128 stands for zero in the data rows.
Here are some numbered points:
[149 186  88 109 179 150 172 120  78  45 151 127 108 153] 0
[108  85 172 149  89  99 114 131 168 196  80 144 150  86] 1
[134 118 134 133 109 134 119 140 128 142 145 103 125 141] 2
[130 195  76 117 201 145 162 102  80  46 136 127 114 159] 3
[ 63 255  84 119 255  93 195  34  82  55   0 245 127 104] 4
[136 134 138 130 120 128 116 135 137 135 141 121 131 138] 5
[147  94 132 130  87 142 111 159 130 141 184  74 117 144] 6
[146  63 162 141  67 125  92 153 164 185 155  99 125 115] 7
[147 139 105 115 136 163 137 140  98  91 162 100 111 164] 8
[140 167  96 114 170 158 165 117  92  69 156 120 120 152] 9
[124 186 104 120 174 145 147 107  99  72 123 132 120 142] 10
[156 225  60  97 217 184 166 119  48   0 178 105 101 188] 11
[ 94 224  96 114 220 117 172  69  95  77  48 204 135 123] 12
[ 95  99 177 149 109  96 110 115 161 196  47 180 151  88] 13
[128 109 139 140 117 130 126 146 140 151 143 116 128 129] 14
Which three points above are nearest to each new point, looking only along the 2 directions in which the numbered points spread most? Their numbers follow each, nearest first.
[101 245  83 112 225 122 170  82  77  40  81 182 117 132] 12 3 10
[191  22 134 121  24 178  91 214 139 145 255   0 110 173] 6 7 2
[104 237  88 129 233 116 176  70  68  42  53 195 119 123] 12 4 3
[123 144 128 118 148 111 137 103 127 124  93 152 139 119] 5 14 10
[111  85 160 139  89 108 109 138 173 184  98 143 142 108] 1 13 14
[134  57 162 144  66 120 101 155 156 195 146 115 136 104] 7 1 14
[ 96 240  92 122 221 107 179  63  97  65  36 203 134 117] 12 4 10
[145  42 170 140  54 132  87 170 167 192 187  84 132 123] 7 6 14
[130 178  93 114 181 136 146 107  95  73 117 128 124 146] 10 9 3
[153 133 123 112 128 144 126 141 107  97 180 104 105 166] 8 2 5
[132  28 178 138  34 120  82 170 178 227 153  92 131 105] 7 1 6
[109  76 173 149  73  99 115 133 167 208  93 152 140  86] 1 13 7
[122 176 107 124 168 132 149 107  97  99 100 149 122 128] 10 9 3
[143   7 166 141  19 133  87 181 191 230 192  72 130 112] 7 6 1
[144 158 101 113 135 154 140 132 107  86 178  96 115 155] 8 9 0
[139  53 152 135  52 126  91 156 170 190 167 108 134 108] 7 6 14
[146 142 111 131 131 149 117 152 114 103 172 107 122 147] 8 2 5
[153   1 180 135  14 129  74 183 185 222 189  85 142 117] 7 6 1
[132  57 152 140  62 114  96 146 165 187 135 118 144 119] 7 1 14
[103 218  99 126 212 115 177  82  88  63  50 198 134 123] 12 4 10
[106 206  94 116 210 105 158  95 107  59  83 176 129 125] 12 10 3
[ 96 225 103 131 219 104 162  63  95  70  32 213 134 113] 12 4 10
